Look-ups in named tables: a row name and a column name give one cell, copied from the table.

Fitat:
	Zab	Nono	Mifot	Tanopa	Dinevo	Lol	Gida
Lagika	-358	499	-97	56	-249	91	359
Kedubu	-190	490	-199	-22	-242	8	409
Kuf	-197	796	-97	-348	-8	40	524
Bup	-206	708	-182	-385	-127	241	516
Gopapu	-242	462	-90	33	-97	59	295
Lodo	-279	572	71	-121	-536	-130	446
Derovo	-97	737	-135	-139	-66	-91	319
Gegovum	-285	463	-164	60	-315	170	296

Zab of Gegovum = -285
Lol of Gopapu = 59
Gida of Lodo = 446
Zab of Kuf = -197
Mifot of Lodo = 71
Nono of Gegovum = 463

Vub =
|  | Duri | Kas | Temovat |
|---|---|---|---|
| Sagav | -5.92 | -2.60 | -1.79 |
| Luzat | 6.06 | -7.40 | 1.89 |
| Zufiset | -0.49 | -2.03 | -5.00 |
| Mene | 1.38 | -7.71 | -1.09 |
| Mazet | -5.08 | -0.32 | -6.08 |

What is the Temovat of Sagav in Vub? -1.79
What is the Temovat of Mazet in Vub? -6.08
What is the Kas of Luzat in Vub? -7.40
What is the Temovat of Zufiset in Vub? -5.00
What is the Duri of Zufiset in Vub? -0.49
What is the Kas of Mazet in Vub? -0.32
What is the Kas of Zufiset in Vub? -2.03
What is the Temovat of Mene in Vub? -1.09
What is the Duri of Mazet in Vub? -5.08
What is the Temovat of Luzat in Vub? 1.89
What is the Duri of Luzat in Vub? 6.06
What is the Kas of Mene in Vub? -7.71
Row with the largest Temovat: Luzat

Table Zamuvog
columns: Kudof, Dobabu, Bakot, Ruza, Medim, Lizep, Visimif
Bavek: [138, 24, 154, 70, 152, 71, 72]
Rem: [110, 216, 61, 175, 90, 169, 166]
Gedevu: [134, 26, 174, 68, 151, 72, 75]
Tolafi: [119, 140, 97, 135, 113, 129, 131]

Rem, Visimif -> 166
Gedevu, Ruza -> 68
Bavek, Lizep -> 71
Gedevu, Visimif -> 75
Gedevu, Kudof -> 134
Gedevu, Medim -> 151
Bavek, Medim -> 152
Bavek, Dobabu -> 24
Gedevu, Bakot -> 174
Gedevu, Dobabu -> 26
Tolafi, Lizep -> 129
Tolafi, Bakot -> 97
Rem, Kudof -> 110

Niloku:
        Gufu  Fulogak
Ligon    128      124
Bufib    140       77
Puruzi   180      211
Los      165       36
Basono   120      109
Filefo   148      177
Dav      132      120

What is the Gufu of Filefo in Niloku?
148
What is the Fulogak of Puruzi in Niloku?
211
What is the Fulogak of Ligon in Niloku?
124
What is the Fulogak of Filefo in Niloku?
177
What is the Gufu of Dav in Niloku?
132
What is the Gufu of Ligon in Niloku?
128
What is the Fulogak of Los in Niloku?
36
What is the Gufu of Bufib in Niloku?
140
What is the Fulogak of Basono in Niloku?
109
What is the Gufu of Basono in Niloku?
120
What is the Gufu of Los in Niloku?
165
What is the Gufu of Puruzi in Niloku?
180
What is the Fulogak of Dav in Niloku?
120
What is the Fulogak of Bufib in Niloku?
77

Tik =
|  | Gevela | Fivemid | Kabiku | Tagip | Tebak |
|---|---|---|---|---|---|
| Mivo | -2375 | -5333 | -3433 | 1089 | -3692 |
| Zod | 6573 | -5333 | 738 | -5331 | -3692 |
| Nulid | -2375 | -5333 | -3433 | 1089 | -3692 |
| Busivu | -2714 | -5333 | -3433 | 1089 | -3692 |

Gevela of Busivu: -2714
Tebak of Zod: -3692
Tagip of Mivo: 1089
Kabiku of Mivo: -3433
Fivemid of Busivu: -5333
Fivemid of Zod: -5333
Tagip of Nulid: 1089
Fivemid of Nulid: -5333
Gevela of Mivo: -2375
Gevela of Zod: 6573
Tebak of Busivu: -3692

Gemog:
|  | Bog | Dazunob | Dokisu | Motuzim | Kap | Posis | Bep | Vanimuz | Pafog |
|---|---|---|---|---|---|---|---|---|---|
| Popodap | 8 | 161 | 131 | 149 | 31 | 119 | 14 | 62 | 58 |
| Kiriviv | 176 | 41 | 172 | 40 | 160 | 107 | 161 | 119 | 124 |
| Nuf | 45 | 101 | 205 | 85 | 58 | 127 | 33 | 52 | 52 |
| Tata | 178 | 72 | 213 | 52 | 166 | 88 | 166 | 144 | 136 |
| Sov | 54 | 123 | 157 | 119 | 63 | 118 | 52 | 73 | 73 |

Kap of Popodap is 31
Motuzim of Sov is 119
Posis of Sov is 118
Bep of Popodap is 14
Dokisu of Popodap is 131
Kap of Nuf is 58
Kap of Sov is 63
Posis of Nuf is 127
Pafog of Popodap is 58
Bep of Sov is 52
Vanimuz of Nuf is 52
Dokisu of Tata is 213
Which row has the largest Dokisu? Tata

Table Nibar
|  | Let | Ros | Lozis | Tul | Molof | Gal |
|---|---|---|---|---|---|---|
| Mina | 40473 | 59792 | 33544 | 61651 | 27300 | 48744 |
| Fom | 34930 | 87729 | 3677 | 56833 | 27882 | 34516 |
| Vud | 61395 | 88407 | 25291 | 51992 | 22385 | 21373 |

Gal of Vud = 21373
Ros of Mina = 59792
Ros of Fom = 87729
Ros of Vud = 88407
Let of Fom = 34930
Tul of Vud = 51992
Molof of Vud = 22385
Molof of Mina = 27300
Let of Mina = 40473
Let of Vud = 61395
Lozis of Vud = 25291
Gal of Mina = 48744
Gal of Fom = 34516
Tul of Mina = 61651
Lozis of Mina = 33544
Tul of Fom = 56833
Molof of Fom = 27882
Lozis of Fom = 3677
Row with the largest Ros: Vud

Table Bur
fields: Liberok, Kes, Bap, Bag
Neled: [0.443, 0.524, 0.482, 0.520]
Sokonut: [0.408, 0.560, 0.503, 0.495]
Samibe: [0.304, 0.629, 0.484, 0.430]
Zeko: [0.579, 0.641, 0.511, 0.349]
Pupo: [0.540, 0.599, 0.500, 0.388]
Mel: [0.438, 0.538, 0.457, 0.504]
Nezar: [0.478, 0.526, 0.516, 0.527]
Sazilo: [0.677, 0.025, 0.501, 0.929]
Domop: [0.553, 0.651, 0.422, 0.290]
Mil: [0.568, 0.439, 0.611, 0.705]
Buzovu: [0.450, 0.497, 0.494, 0.579]
Munu: [0.521, 0.509, 0.521, 0.527]

Liberok of Sokonut = 0.408
Bag of Buzovu = 0.579
Bag of Pupo = 0.388
Bag of Zeko = 0.349
Kes of Neled = 0.524
Bap of Pupo = 0.500
Kes of Mel = 0.538
Bag of Mel = 0.504
Bag of Samibe = 0.430
Bap of Samibe = 0.484
Bag of Sazilo = 0.929
Bap of Neled = 0.482
Liberok of Mel = 0.438

Table Led
         Vod  Nesefu  Gagel
Sipon    152      91      5
Gurut    198     243    218
Nemusup   70     118     34
Tolufo   225     140    122
Muz       17     125     23
Dupo     157     212      7

Gurut, Gagel => 218
Tolufo, Vod => 225
Dupo, Vod => 157
Sipon, Vod => 152
Sipon, Nesefu => 91
Muz, Nesefu => 125
Dupo, Gagel => 7
Gurut, Nesefu => 243
Dupo, Nesefu => 212
Tolufo, Gagel => 122
Muz, Gagel => 23
Gurut, Vod => 198
Nemusup, Gagel => 34
Nemusup, Nesefu => 118

Lirebe =
|  | Rires | Tufun | Num | Bizaza | Podita | Levigo | Fudup |
|---|---|---|---|---|---|---|---|
| Bil | -55.302 | 3.360 | -19.037 | -55.752 | 10.286 | 30.425 | -1.395 |
| Pez | -34.004 | -3.456 | -30.728 | -50.684 | 2.319 | 23.534 | 0.770 |
| Lum | -55.165 | 3.109 | -19.074 | -55.132 | 10.178 | 30.167 | -1.421 |
| Zib | 44.689 | -32.178 | 6.500 | 86.398 | -35.282 | -55.541 | 1.722 |
| Kibu | 39.408 | -30.913 | 9.070 | 85.613 | -33.738 | -54.261 | 1.537 |
| Fim | 43.655 | -31.809 | 6.978 | 85.911 | -34.924 | -55.146 | 1.670 |
| Logu | 36.776 | -29.639 | 10.102 | 83.286 | -32.669 | -52.787 | 1.395 |
| Dener | 43.076 | -31.984 | 7.350 | 86.714 | -34.907 | -55.399 | 1.698 |
| Mas | -56.562 | 4.418 | -18.666 | -58.396 | 10.660 | 31.393 | -0.775 |
| Tad | 40.197 | -30.844 | 8.628 | 85.012 | -33.852 | -54.143 | 1.538 |

What is the Bizaza of Logu in Lirebe?
83.286
What is the Rires of Mas in Lirebe?
-56.562
What is the Tufun of Zib in Lirebe?
-32.178
What is the Fudup of Bil in Lirebe?
-1.395
What is the Podita of Tad in Lirebe?
-33.852
What is the Fudup of Lum in Lirebe?
-1.421
What is the Fudup of Kibu in Lirebe?
1.537
What is the Bizaza of Tad in Lirebe?
85.012
What is the Rires of Logu in Lirebe?
36.776
What is the Levigo of Mas in Lirebe?
31.393
What is the Bizaza of Kibu in Lirebe?
85.613
What is the Num of Tad in Lirebe?
8.628
What is the Podita of Pez in Lirebe?
2.319
What is the Levigo of Logu in Lirebe?
-52.787
What is the Levigo of Pez in Lirebe?
23.534
What is the Num of Logu in Lirebe?
10.102
What is the Num of Zib in Lirebe?
6.500

